One turn moves every row onto another: examples first, then more rows asked:
k_191: [  1 -18  -5  -1  -5   2 -10 -26  18   1  10  -7 -11  -1  -5]
k_526: [ 10  15   7 -14   6   4  -6  -2  -4  -3   0  26   0  21 -12]
k_236: [  4  -1  -5 -11 -17  18 -13  -2 -17   3  24  23   8   4  -8]
k_68: [ 23   7  15   6  -5   1  -3  -3   8  -9   3  19  -4 -12 -13]
k_130: [ -3  19  -5  -1  -7 -11  10   3  -1   1 -12  -4 -19   9  -9]
k_708: [ -1  -2  -3  -4  -3  -3  18  12   6  12  20  18   2 -11   2]
k_243: [ -8   0  -9 -11 -19  12 -26 -18 -15  -1  11  14   4  -2 -15]
k_408: [  1   3   2  -8   1   0 -31   6  14  -2   4 -12  10  -1  -7]
k_480: [ -1  -8  -5   1 -11 -12 -17  -7  19  -4   7  15  -7 -21  -4]
k_324: [  9   9  12   5   6   6 -18  15  -8  14   7   1  -3 -12   5]
k_171: [-14   1 -16   2 -17   2 -24  -6 -11   0  -1 -15  -5   5   2]
k_828: [ -3 -24  -6 -12  -7   3   1  18  -8  -4  -2  -3  -1  -8 -18]
k_577: [  4 -11  -8 -25  -2 -19  -5 -13   7  -8   6  19  10   4 -10]
k_146: [ -3 -11  11 -17  11  -1 -14 -12  -5   1 -14   2 -21  -8  -9]
k_248: [-12  10  12 -11   6 -13  -3  -2   4   6  14  -1   3 -13  20]
k_120: [ 10 -12  -6 -15  -4  -9  11 -11 -18 -14  25   7   0 -18   3]
k_811: [  7 -29  -4   3  -6   2   4   8   6  -6   6  -5  -6  11  -4]
k_269: [  1   0   1 -10   2   3  -3 -13   1  12   7 -30   3  -9   1]
k_334: [  4  10   1 -14   2 -26  15   5  -1   7  -3  -2  -7   5   3]
k_604: [ -1  -9  -2  16   9  11   8   4  -8   0  21   7  -9  -9 -17]
k_386: [ -6   7   6   7 -10   2 -21 -18 -24  -8   9  14   8  -4 -11]
k_135: [-10   3 -21 -25  -8   0  -5  -1 -18 -12  17  -3   5  12  10]
k_698: [ -5  -7  -4 -33  -9   7 -17  -1   5   9   4  -7   2 -13 -12]
k_849: [ 16  -1   9 -10 -15  14   9  18  -3  -6  21  -2  10  -5  -3]
k_655: [  5  11  25   1 -10  -5  -9  -7  12 -13   4   6   0   3  13]
k_452: [-13  10 -19 -19  -4 -10   8   4  11  -5   6  -3 -19   9  -9]
k_500: [  2   9 -11 -12   1   2   9 -15 -32  -4   4  18 -14  -2  -2]
k_536: [  4  15  -5  -8  -1  -3  19  -3 -10  -8   7 -19 -22  -1  -4]
k_557: [-12  24   8  -3  -5   7  -2 -10  15 -14  -1   7  -7  -2 -15]
k_623: [  5  12  -6 -24   6  -5  21   5  -2   2  13   2 -21   4  -2]
k_624: [  3  -9  -9  -4   0  11 -10   4   0   3  27   3 -15 -25   3]
k_551: [ -1   9 -13  -8  -1  26  -8   3 -11  -9  18  -2  -8  18 -12]
k_884: [  1  12   3  12  -3  11   9   4  -1  -6   7 -17   8  -1 -17]
k_727: [ -9  -2 -23 -10  -2  -6   4 -21 -13 -24  14   7  -3   7  -8]
k_25: [  3   6   7   6 -11 -10  -5  -9 -29   0   0   1  -6 -14  15]
k_448: [-18  14  15  -5   9  -4 -17   4  -5   2  -1  16  -5 -14  -8]
k_645: [ 20   1   2 -12   2  17  -8  -2  11 -17  20  -7   1  -6 -18]
k_905: [ -9   4 -17 -13 -12 -13  -6  -1 -23   7  -9  14   3   6   4]
k_831: [  5   3  -9  -2  -6 -15  -1 -17 -11  -9  -8   6   8  23  -3]
k_880: [  8  -8   1   6  -5   4 -10 -20 -24  -7  25   5  13  -2  -8]
k_953: [ -7   4 -11 -16  -2 -22  10  -2   2  -9   8 -21  -9  -1   1]
k_189: [ 15  13  -2 -17   0   7   5 -12 -25  -7   8   0   0  19   9]
k_297: [  3   4   9 -10 -11   0 -19  -9 -11   0  19  25  15  10   6]
k_421: [  6 -12   0 -11  -7  -3 -21 -25  -8  -1  23   7  15   5   2]
k_289: [ -9  -5  15   3  16   1  -1   5  -5 -24  13   8 -16   1   1]
k_786: [ -1   0 -10 -19  -9   9   7 -14  19  10   5  14 -13  -8 -15]
k_764: [  9  -9  15 -21 -10   5 -12  -8   5  -2 -11  -1 -18   5  10]
k_989: [ -6   3  17 -16  -6   7  -1  20  -8 -26   8   5  -9  -6   6]

k_334 moves to k_623
k_500 moves to k_727
k_708 moves to k_786
Where do these go?
k_297 moves to k_236
k_655 moves to k_849
k_171 moves to k_25
k_811 moves to k_764
k_324 moves to k_624

One turn moves every row onto another: examples first, then more rows asked:
k_449: [ 16 -16  -9   1 -18 -15   1 -11  14 -11  16  10  -8 -17   0]
k_591: [ 10   7 -23  28  24 -20  -1   1   0  -4   5  11 -11   0 -10]
k_345: [  5 -14 -18   5  -5   4   7 -13   6 -10   4   7 -12   7  12]
k_822: [  3  -8  -4  19  12  10  -8 -18  -8  -7  15  13   2 -10  11]
k_123: [  7   5  -9   3 -23 -12 -26   9   0  -8   6  16  -8  -2   2]
k_521: [ -4   7   4   9  -4 -20 -15   3   8   0  -1  -1  12 -26 -23]
k_858: [ 14   6 -27 -11   4 -20  -9 -20  -4  -3  -4 -14  11 -15   7]
k_363: [ 20   3   7   1   2 -20 -17  20  -3  -5   4 -18  -2   1 -13]
k_952: [ 28  21 -14  16   0  -8  -4  -4  -9  10   5 -19   3 -21  -5]
k_800: [ 10 -14 -13  -1   5  -7  -1   8  -2  -1  -3 -25  -1  14  -5]
k_895: [ 17 -18 -17   8   5   6 -16 -23   9  -5  12  -3   7   8   7]
k_42: [  3   1  -5  31  -1 -16   3  -4   4  -2   3   7  10 -34  -1]
k_524: [  8   7 -14   1  10 -14 -18   9  10 -16 -10 -13   3   6 -26]
k_650: [ 24  -1 -13  19  12  -8 -16   6   2 -27   1   7  14  11 -13]
k_837: [  2  26  -3  10   3  -4  -6  -7  -6  -1   9   5   3 -33   0]

k_524 moves to k_345
k_822 moves to k_521
Where do these go?
k_591 moves to k_123
k_895 moves to k_42
k_952 moves to k_650

One turn moves every row onto another: examples first, then more rows asked:
k_843: [ 16   0 -12   1  -2  -5  -9   9  36  28  16  -6 -22  -2  21  -6 -18]
k_631: [ -7  20  -2   6  -6   0 -19   9  -6 -12   4  -5  -3  -9  10 -19   5]
k_783: [ -7   4 -14   5 -27 -11  -8  13   4  -6  24  -1 -12  -9  11 -12 -16]
k_8: [-17  -7   8  14   7  -9   8  -2  10  18   5 -17  -5  16  19  -9 -16]
k_373: [ -9  14   0  13 -10  19 -22  -2  27  13   6  16   2 -15  25  -2  -5]
k_419: [ 10 -12 -13  28 -17   3  -2  21   8  16  17   7 -14 -17  14  -5  -9]
k_286: [  7   2 -13   1  -3   0 -20   4   1  15   1 -18  13 -25   5 -24   4]
k_606: [  8 -10  -2 -16  -4  10   0  -2  25  20  21  -5  16  10  17  -9  -8]
k_978: [ 26  -2  14   4  -4   7  -1   3  16  11   9 -15  14 -12   4 -17  -5]
k_464: [ -4   3   4  -5   6   5  -9   3  18  10   4 -25  12   1  42 -15 -14]
k_223: [ -4 -12 -10   9   0   4  -9 -14  -7  24   0  -4 -20  12  23  -3 -10]
k_740: [ -8   3 -12  27  -9   6   1  17  18 -16   9  -3   1  -2  22 -12  -4]
k_142: [-19  14 -30   6  13   2   0  13  10  15  16   0  -8  -8  24 -12   7]
k_969: [ -2  20   1  18   6  -2  -3   9  16  10  24  13 -17  -7  22  10 -15]
k_211: [-13  -8   1  -6   7  14   3  15   0  13  10 -11  -7 -31  27  -9  -7]
k_971: [ -7   4 -16  15  -7  -2   1   4  -6   3 -18  -3   5 -23  25 -12   2]
k_226: [  9 -15  -1   2  -6  -7  -2   3  21   6  -8 -15  -4 -20  22 -34  -4]
k_823: [-18  -6  10  10   0  -7  13  14  21  33   1 -10   0 -17   9  -9 -11]
k_728: [  0 -13 -11   3 -10  21 -24  -8  21  12  10   5 -22  -2  23  -9  -9]
k_47: [ 20   2 -13  26  -4  -9  -7   8  12  25   6   5  -7  12  22 -22   8]
k_869: [-16  15  -6   9  -3   6  -2  13  31  31  -6   5   6 -15  15 -14   9]
k_470: [  4  10   5 -11 -19   2   0   6   5  25   8  14   3  11  21  11 -10]
k_741: [ 17  -1  17  22  -6 -15 -11  -5   9  13   4  -1   7  -8  30 -16 -16]
k_395: [ 22  10  -8  11 -15  -9   7  -3  10  20  14  -4  19   9  15  -6  -9]
k_538: [-11   8 -18 -15 -19  -9 -11  20  21  20   9   2 -15  10   9  -6  -6]
k_902: [  5  -8   2 -11  14  11  -6  -6  -2  25   7  -3  10 -16   3  -1   0]
k_878: [ 16   5 -14   2 -24  -7  14  12   3  14  11   6 -17   5   7  -9  -1]
k_891: [-17   9   6  -4  -3  -6 -20  15   6   6   9   1 -15 -14  -2   5 -15]
k_279: [-16   8 -10  -4  19  -2 -21   1  13   6  10 -12   7  -1   0 -12   1]
k_898: [ 18  10   1  -2   2   0  -8   0   4  36 -12  -8  -8  -2  34   1  -7]

k_978 moves to k_395
k_741 moves to k_47
k_823 moves to k_8
Where do these go?
k_538 moves to k_891
k_898 moves to k_843

One turn moves every row onto another: examples first, then more rows asked:
k_865: [ 14  13   5  -9  11  -4 -14 -22 -37  -4   3  24  16  -1  -7  17  -2  18]
k_195: [-13   3  -1  -3  -8 -15  -9 -15 -63  -1 -10  13   4  -7   8   2   1  13]
k_355: [ -7   6 -18  17  14   0   1 -21 -17  -6 -18  14 -16  -7  -9   9  12   3]
k_342: [-21   8 -20  -8  -8   2 -11  -6 -47  11  -6  22  -2  -3  -7 -17   1   2]
k_82: [-27  17 -11   4   7  -7  -6   3 -16 -18 -23   0  -1 -16   9  -6 -26   5]
k_436: [  0  11 -17   4   1  -8  15  -9 -32  -3   4  32   2  -8   8  14   2 -16]
k_238: [  8  11  -5 -18   3   4   7 -13   4   4  -9  20  -4   5  -3   3 -14  -4]
k_339: [ 16   7   0  -6   7  -7  13 -10  -5   9 -11  19 -15   1  -8   4 -11  -2]
k_13: [  3  16   7 -15   5   2   9 -13  -1  -2 -17  24  -6  -5  -5   6 -14 -15]
k_530: [ -6  13   8 -16   6  -7 -24 -22 -31  -4  -3  22  21   1   5  23 -12   9]
k_273: [ -1  29 -25   4  -6  -3   6 -12 -39   5  -8  24   4  -7  26   0 -14   5]
k_548: [-15  18   1  -8  12 -13  -2   2 -22   7 -40  10   5  -4  -6  -1 -26  24]
k_634: [ -9  18   5 -14  11  -1 -18 -27 -30  -4  -2  22  22  -1  -8  17  -4  21]
k_459: [-16  17  -6 -15  10 -18  -9  -5 -27   2 -47   7   1  -1 -12   5 -19  15]
k_589: [-19  19 -14  -1  -6 -13   4  -4 -28  -8  -1  22 -13 -36  -4  -2 -11  14]
k_903: [ -3  16 -18  -4   2 -10   5  13 -38  -6 -23   3 -20 -19  -5  -2 -12  -1]
k_358: [-31   7  -1  -5  -1   3 -19 -22 -33 -21 -12  13  15  -5   4  -9   1   8]
k_949: [-12  10 -24  -2   0  -1   2 -19  -9 -15  -9  19  13   6  14  -5 -12 -15]
k_94: [  5   3   9  19  12  -7  -2 -20 -41  -7  -3  17  14 -13   3  -8 -23   3]
k_21: [ -5  12   0  -2  17 -17  -5   7 -34  10 -38  14   1  -2 -11   7 -12  27]
k_57: [  8 -10 -23  -5   4 -10 -19  11 -30 -12 -24  18   3  -3   8  -4  -9  17]

k_634 moves to k_238
k_949 moves to k_82
k_94 moves to k_355
Where do these go?
k_865 moves to k_339
k_530 moves to k_13
k_195 moves to k_436
k_342 moves to k_273

